One vector is turned by the same rotation once a tick. Each row is the vector after some number of ticks, and that number follows the row.
The counts run from 0 to 376.
3, 43, -3, -8, 10, 16, 13, -18, -15, 23, -7, 0, 10, 0, -31, 18, -36, -3, 22, -35, 60, 45, 12, -2, -2, -5, 28, 0, 1, -3, -35, -38, -13, -6, 9, 16 -> 207
20, -22, -36, -21, 1, -15, -8, -12, 18, 14, 37, -13, 15, -2, 16, 25, 0, 8, 22, 19, -8, -63, 8, 24, -12, -8, -22, -37, -24, 22, 4, -34, 15, 11, -16, 18 -> 325
-6, 19, 32, 17, -17, -29, -11, -6, 12, -54, -9, 7, -32, -12, 4, -13, 30, 22, 24, -4, 27, 16, 28, -44, -8, 33, -15, 23, -10, -1, -38, -4, 24, -2, 24, 16 -> 110
-29, 31, 9, -9, -27, 36, 2, -31, 0, -36, -7, 0, -19, -20, 12, 21, 14, 27, -9, 13, 2, -34, 3, -38, -14, 26, -13, 12, -8, -18, 27, -38, -16, -11, -41, 25 -> 303
-10, 10, 2, -6, -8, -49, 1, -6, 7, -67, -42, -15, 8, 1, 20, 1, 42, -9, 0, -5, 40, 39, 6, 0, -2, -22, 19, -2, 27, 5, -18, 19, 18, -4, 28, 7 -> 258
39, -17, 27, -7, -7, 26, -14, 15, 12, -26, 57, 22, -38, 13, -46, 18, 17, -14, 17, -3, 3, -15, -8, -11, 33, 12, 11, 4, -24, 1, 15, -34, 28, 10, 3, -23 -> 221
27, -35, 1, 12, -15, -21, -13, 17, 14, 7, 27, -20, 12, 33, 10, 14, -8, -11, 14, -27, -2, 13, 26, 54, -15, -11, -32, -40, 26, -3, -2, 17, -32, -25, 16, 24 -> 237
-14, 19, 4, 11, -5, 31, -14, -11, 3, -21, -9, 1, -25, -11, -7, 4, 10, 8, 23, 23, 2, -11, -29, -17, 0, 22, -22, 30, -4, -4, 21, -65, -33, -36, -52, -8 -> 301
27, -13, 23, -16, -18, 20, 6, 14, 8, -33, 61, 11, -29, -1, -20, 31, 19, -3, -8, -28, 0, -32, 20, -21, 13, 17, 9, -27, -40, 2, 19, -3, 20, 19, 20, 9 -> 223
22, -5, -3, 24, 1, -22, -52, 3, -10, 7, -35, 3, -7, 26, 19, -15, -21, -28, 26, -10, 6, 17, 8, 19, -30, 23, -31, -18, 23, 23, -34, 9, -9, -39, 37, 28 -> 99
25, 15, 36, -16, -16, 48, -13, 2, -9, 10, 45, 33, -24, 29, -54, 11, -10, 32, 29, -3, 5, -6, -10, 14, 25, -6, -9, -3, -3, -10, -20, -32, 16, 3, 6, -11 -> 217
47, -34, -1, -4, -7, -1, 11, 33, 9, 10, 58, -4, 7, 14, -39, 19, 11, -34, -1, -46, 1, 18, 6, 25, 33, -16, 27, 2, 14, 3, 18, 12, -4, 22, 23, -2 -> 229
-17, 23, 16, -12, 13, -20, 28, -19, -11, -31, -39, -1, 24, 2, 12, -2, 7, 15, -17, -3, 33, 34, -1, 14, 0, -40, 0, -20, 38, 5, -31, 45, 14, 20, 28, 11 -> 261
-26, 20, -2, 17, 2, 45, 4, -4, -5, 33, -16, 2, -2, 0, -9, -7, -24, 21, 21, 16, -6, 9, -26, 9, -1, -3, -38, 24, 24, -12, -7, -38, -50, -28, -43, -13 -> 297
-14, 16, 9, -9, -3, 14, -3, -37, -16, -22, -43, -13, 10, 8, 39, 17, 3, -8, -12, 34, 21, -11, -10, 12, -30, -6, -41, -22, 18, -12, 27, -10, -36, -39, -30, 12 -> 155
-26, 25, -18, 13, -17, -26, 3, -8, -2, -55, -51, -33, 5, -13, 32, 9, 24, -13, -4, -20, 21, 31, -5, -2, -8, -12, -6, 13, 40, 14, 6, 19, -29, -7, -2, 37 -> 9
-21, 14, 5, -13, -15, 20, -14, -21, -9, -24, -43, -9, 8, 18, 9, 0, 10, 40, 11, 40, -3, -13, -27, 35, -2, -17, -37, -4, 40, -18, 14, -24, -18, -30, -33, 13 -> 158
-17, -3, 17, -11, 26, -24, 15, -1, 22, -30, -4, 0, -12, -20, 29, -1, 0, 49, 25, 22, -2, -18, 1, -3, 8, -36, -36, -41, -8, 10, -48, 25, 27, -2, -4, -11 -> 270
20, 42, 2, -14, 20, 52, -17, -19, -37, 20, -9, 22, -4, 11, -25, 8, -44, -31, 21, 4, 51, 22, -3, 3, 1, -3, 12, -13, -6, 11, -19, -48, 4, -20, 11, -3 -> 209
17, -4, -14, -1, 17, -14, -21, -15, -30, 47, -26, 12, 39, 18, -18, -22, -21, -44, -16, 3, 29, 35, -6, -3, -38, 16, 32, 15, 18, 2, -17, -11, -11, -2, 37, 5 -> 344
-18, 14, 24, -14, -13, 24, 11, -34, -18, -16, -38, 3, 19, 13, 9, -2, 9, 46, -8, 43, -7, -23, -29, 23, -15, -8, -38, 3, 31, -33, 19, -13, -18, -8, -30, 21 -> 159
-20, -11, -10, 5, -13, 26, -1, 20, -16, -22, -12, -15, 14, 1, 14, 3, 23, -19, -47, -11, -16, 8, 13, -13, -8, -7, 8, 11, 43, -8, 48, 39, -64, -28, -12, -5 -> 146
-18, 18, 18, -6, -8, 10, 29, -44, 1, -11, -27, 1, 16, -1, 5, 10, 12, 57, 1, 32, 7, -14, -28, 20, -12, -9, -39, 0, 23, -32, 17, -23, -14, 9, -38, 22 -> 160
-13, 44, 3, 2, 19, 7, 16, -22, -16, -7, -51, 9, 11, 4, 20, -10, -8, -15, 10, 34, 28, 10, -40, 26, 12, -30, -43, 23, 38, 25, -9, -4, -7, 6, -4, -2 -> 15
16, -32, -13, -25, -21, -3, -20, -12, 7, 37, 36, 7, 26, 11, -1, 0, -3, 27, 2, 14, -44, -76, 7, 10, -20, 6, -14, -14, -4, -2, 0, 0, 3, 20, 0, 33 -> 328
29, -27, -15, 23, 3, -46, 6, -3, -3, 38, 5, -5, 18, 3, 3, -2, -19, -28, -1, -54, 4, 33, 1, 18, -19, 11, 11, -1, 22, 12, -13, 31, -14, 20, 35, 40 -> 93
-4, 49, -7, -12, -9, 44, -15, -5, -47, 24, -21, 17, 13, 10, -36, -4, -28, -15, -8, -23, 28, 27, 5, -10, -1, -10, 48, 6, 20, 1, -24, -19, -13, -7, 23, 17 -> 205
1, 44, -1, -13, -4, 28, 9, -24, -36, 32, -8, 10, 18, 4, -26, 10, -37, -2, -4, -29, 41, 37, 10, -13, -10, -2, 31, -6, 7, -9, -25, -17, -15, -1, 18, 21 -> 206
14, -6, 37, 1, 48, 28, 17, 23, 6, 10, 34, 17, -18, 2, 6, 0, -20, -9, 0, 27, 8, 6, 1, 4, 19, -31, -58, -17, -7, 20, -17, 12, -6, -16, -5, -53 -> 129
29, -29, 12, 5, -13, -5, -25, 20, -1, 18, 14, -3, 13, 48, -3, 1, -8, -9, 7, -15, -13, 10, 16, 57, -14, -5, -41, -21, 40, 0, 2, 17, -34, -26, 24, 16 -> 238
10, 10, 35, 28, 2, -19, -23, -10, 9, -15, -15, 19, -26, 6, -10, -27, 14, 0, 36, 16, 24, 31, -7, -18, -2, 41, -36, 39, -3, 7, -41, -23, 22, -13, 24, -7 -> 107
-17, 33, -33, -5, -20, 8, -22, 2, -13, 0, -17, -10, 5, -11, -18, 1, -15, 3, 10, -41, 30, 34, 36, -25, -12, 10, 63, 4, 13, 1, -30, -17, -20, -13, 17, 35 -> 203
-27, 43, 3, 2, 0, -4, 29, -28, -21, -12, -56, -3, 23, -6, 30, -2, -4, 2, -12, -6, 17, 15, -11, 10, 2, -27, -25, 9, 49, 6, -8, 30, -24, 15, -1, 37 -> 12
-18, 7, -18, -12, 18, -5, 25, 2, 13, -21, 20, 3, 4, -44, 24, 0, 24, 2, -13, 27, -4, -53, 0, -59, 15, -9, 3, 24, -25, 30, -3, 3, 18, 39, -2, -16 -> 29
-4, 33, -13, -27, 1, 28, 33, -26, -26, -22, 2, 3, 8, -12, -11, 25, 21, -28, -26, 2, 16, -24, -21, -21, 17, -8, 27, 29, 4, 9, 49, -27, 0, 34, -15, 10 -> 311
